In the rows, 128 means zero.
Each path below is one point turned by a fixed rotation once a step. After each direction that follows a path, write how fast that rotation turns it, in degrees each step (0 if it stays still).
Each turn is a multiple of 5 degrees from 10 to 175, or 0.
Each row of a path follows its step; steps can be skipped.
Rotation 1:
step 0: [121 125 126 122 131 121 131 126 117 128 140 121 132 130 130 128 131 131
 126 127 118 121 134 128 124 125 123 137 119 130 122 121]
step 1: [130 134 125 119 129 130 131 128 122 133 129 129 128 125 117 127 133 129
 118 119 127 130 134 139 135 134 135 138 123 123 124 123]
step 2: [131 133 130 126 129 123 123 117 116 114 128 122 129 129 131 123 126 130
 121 129 127 129 133 134 125 133 129 128 117 119 134 125]
step 3: [126 131 130 125 131 128 126 129 122 123 135 119 128 127 128 116 137 123
 136 121 124 127 139 132 131 129 129 137 120 138 126 132]
step 4: [136 134 118 117 132 125 125 132 127 123 121 137 130 127 125 125 127 129
 121 122 120 126 136 131 129 134 119 134 119 130 128 126]
step 5: [129 132 130 119 119 126 129 134 119 115 130 121 122 130 124 127 117 132
 130 131 133 134 138 132 130 138 130 131 122 130 130 128]
step 6: [128 120 137 124 133 126 125 131 121 115 133 135 133 132 128 121 136 133
 127 129 122 130 132 130 141 131 123 135 124 134 130 134]
step 7: [130 126 123 115 125 123 128 131 128 128 118 124 127 139 126 131 127 125
 129 122 118 133 126 134 135 132 126 135 122 137 138 125]
step 8: [121 130 131 120 129 127 130 132 125 114 124 132 128 131 123 132 126 129
 130 131 136 141 125 124 128 131 125 137 113 127 127 126]
step 9: [114 121 126 126 130 127 120 132 118 129 133 127 122 137 125 128 129 138
 130 132 122 130 131 134 138 125 121 129 120 129 129 131]
step 10: [132 136 128 123 128 130 128 127 131 127 126 129 124 143 126 137 138 129
 126 119 131 131 128 130 145 130 127 133 120 125 131 126]
step 11: [122 137 130 130 131 123 129 122 120 121 119 125 121 132 123 128 128 135
 132 128 126 133 118 124 127 134 125 124 113 131 132 130]
[128 130 132 127 127 126 128 129 125 126 131 126 128 128 128 127 129 131
 131 129 130 128 126 124 123 126 128 129 127 127 129 129] => 125
[125 131 129 128 129 129 129 123 129 125 129 129 128 127 128 128 122 127
 129 130 129 129 128 127 129 129 129 127 127 129 129 127] => 120
[127 128 127 126 124 126 125 126 128 129 128 124 127 131 129 127 125 128
 126 130 125 125 127 129 126 127 124 127 129 128 129 127] => 155
Rotation 2:
step 0: [119 130 121 120 123 127 126 125 126 116 136 124 129 132 128 130 133 127
 136 126 121 116 131 125 126 121 125 124 133 135 138 133]
step 1: [129 138 124 135 131 122 125 128 125 133 131 127 128 130 125 122 134 137
 124 132 136 120 142 124 137 126 127 137 125 138 128 131]
step 2: [129 129 128 133 128 138 125 132 128 125 126 138 132 130 119 127 140 137
 126 126 120 125 128 118 119 133 125 131 136 130 134 121]
step 3: [127 128 136 123 129 126 128 119 118 121 134 119 131 128 124 118 127 134
 126 130 124 117 126 134 120 122 123 130 131 132 136 133]
step 4: [134 132 126 137 123 131 133 128 135 125 129 128 131 136 124 128 128 130
 135 119 131 118 136 127 132 123 130 137 121 140 135 127]
step 5: [128 130 122 121 128 133 121 132 128 125 135 133 124 132 123 114 133 129
 128 136 125 129 134 122 124 136 119 131 125 135 133 119]
step 6: [119 129 131 131 139 142 124 122 127 126 132 119 128 124 118 128 128 135
 127 126 129 113 126 126 126 125 125 128 133 135 125 130]
step 7: [138 133 122 130 133 127 135 126 129 118 131 130 130 128 130 128 127 136
 136 129 136 124 129 127 116 129 131 142 128 135 136 133]
step 8: [131 137 125 117 126 133 118 131 122 131 136 134 129 129 125 128 135 124
 139 123 124 119 136 132 128 125 122 128 130 133 134 120]
step 9: [116 130 121 132 132 129 123 127 128 125 129 123 124 131 121 123 133 128
 124 131 125 118 137 120 127 130 128 129 129 134 134 145]
step 10: [133 132 126 130 130 125 129 126 131 125 133 132 133 126 123 133 131 149
 127 132 128 125 129 122 130 123 122 138 137 135 130 123]
step 11: [132 131 135 128 126 132 127 129 115 125 124 127 132 132 128 119 145 128
 135 128 127 118 127 129 118 128 128 129 132 133 136 124]
[125 130 132 130 129 131 125 131 126 127 128 130 126 127 125 128 126 125
 128 128 125 130 128 127 125 128 125 127 128 126 129 129] => 115
[129 128 131 129 126 127 128 129 125 124 127 127 128 130 132 129 126 127
 133 128 129 128 126 130 126 124 128 130 130 130 128 128] => 95
[131 129 127 133 130 127 128 129 133 128 130 129 130 127 128 128 127 127
 127 127 126 131 130 127 127 127 130 133 129 128 127 129] => 130
Rotation 3:
step 0: [122 129 127 120 130 124 131 138 129 123 126 124 132 120 133 126 118 137
 123 117 129 122 130 133 122 125 121 131 122 135 134 125]
step 1: [129 129 131 126 131 123 120 136 133 121 135 124 132 120 138 130 134 129
 134 127 126 129 127 129 139 123 127 127 139 121 122 124]
step 2: [132 128 130 128 127 138 122 122 133 132 135 127 109 128 130 128 132 129
 123 128 132 130 123 123 131 128 125 122 121 127 122 120]
step 3: [121 130 130 129 122 121 129 132 135 122 123 124 119 135 126 127 124 137
 126 124 131 124 127 135 119 125 135 127 122 136 136 121]
step 4: [127 129 132 125 122 120 124 144 127 129 125 124 134 118 138 122 130 124
 130 128 136 127 136 128 131 124 133 133 127 125 123 126]
step 5: [129 134 128 125 135 138 118 133 132 129 139 126 127 121 130 132 133 123
 121 121 133 135 124 128 130 126 116 125 123 127 128 126]
step 6: [125 130 123 131 127 127 127 127 132 114 127 125 116 139 131 137 130 137
 135 126 135 126 122 134 130 125 129 122 126 129 126 126]
step 7: [126 119 137 124 124 120 129 132 127 130 123 130 121 125 140 119 131 132
 129 131 136 119 130 125 127 123 131 130 118 124 131 126]
step 8: [126 129 133 123 131 132 122 140 127 128 138 123 134 123 121 123 135 126
 118 124 129 132 125 133 123 118 130 131 127 125 134 119]
step 9: [134 133 113 125 123 131 120 134 128 121 130 124 127 133 129 135 132 137
 129 123 136 133 129 129 132 128 129 126 126 126 116 125]
step 10: [126 129 130 119 130 121 122 125 136 129 127 137 116 131 140 129 130 135
 129 125 134 126 131 123 128 125 123 126 121 130 136 135]
step 11: [115 127 138 127 131 123 131 135 126 122 130 127 119 127 126 125 136 123
 127 132 131 133 125 128 125 115 132 134 134 125 132 121]
[122 128 130 126 128 126 130 130 127 126 130 127 129 127 126 122 127 128
 127 127 130 126 128 126 130 130 128 127 129 128 128 131] => 100
[129 129 125 128 131 126 124 130 125 130 129 128 131 125 127 127 126 128
 129 125 129 128 129 130 128 129 126 124 130 126 126 126] => 90
[128 126 128 126 128 127 129 131 129 130 127 127 127 127 132 129 130 125
 130 127 126 125 130 126 125 127 129 128 133 126 131 129] => 110
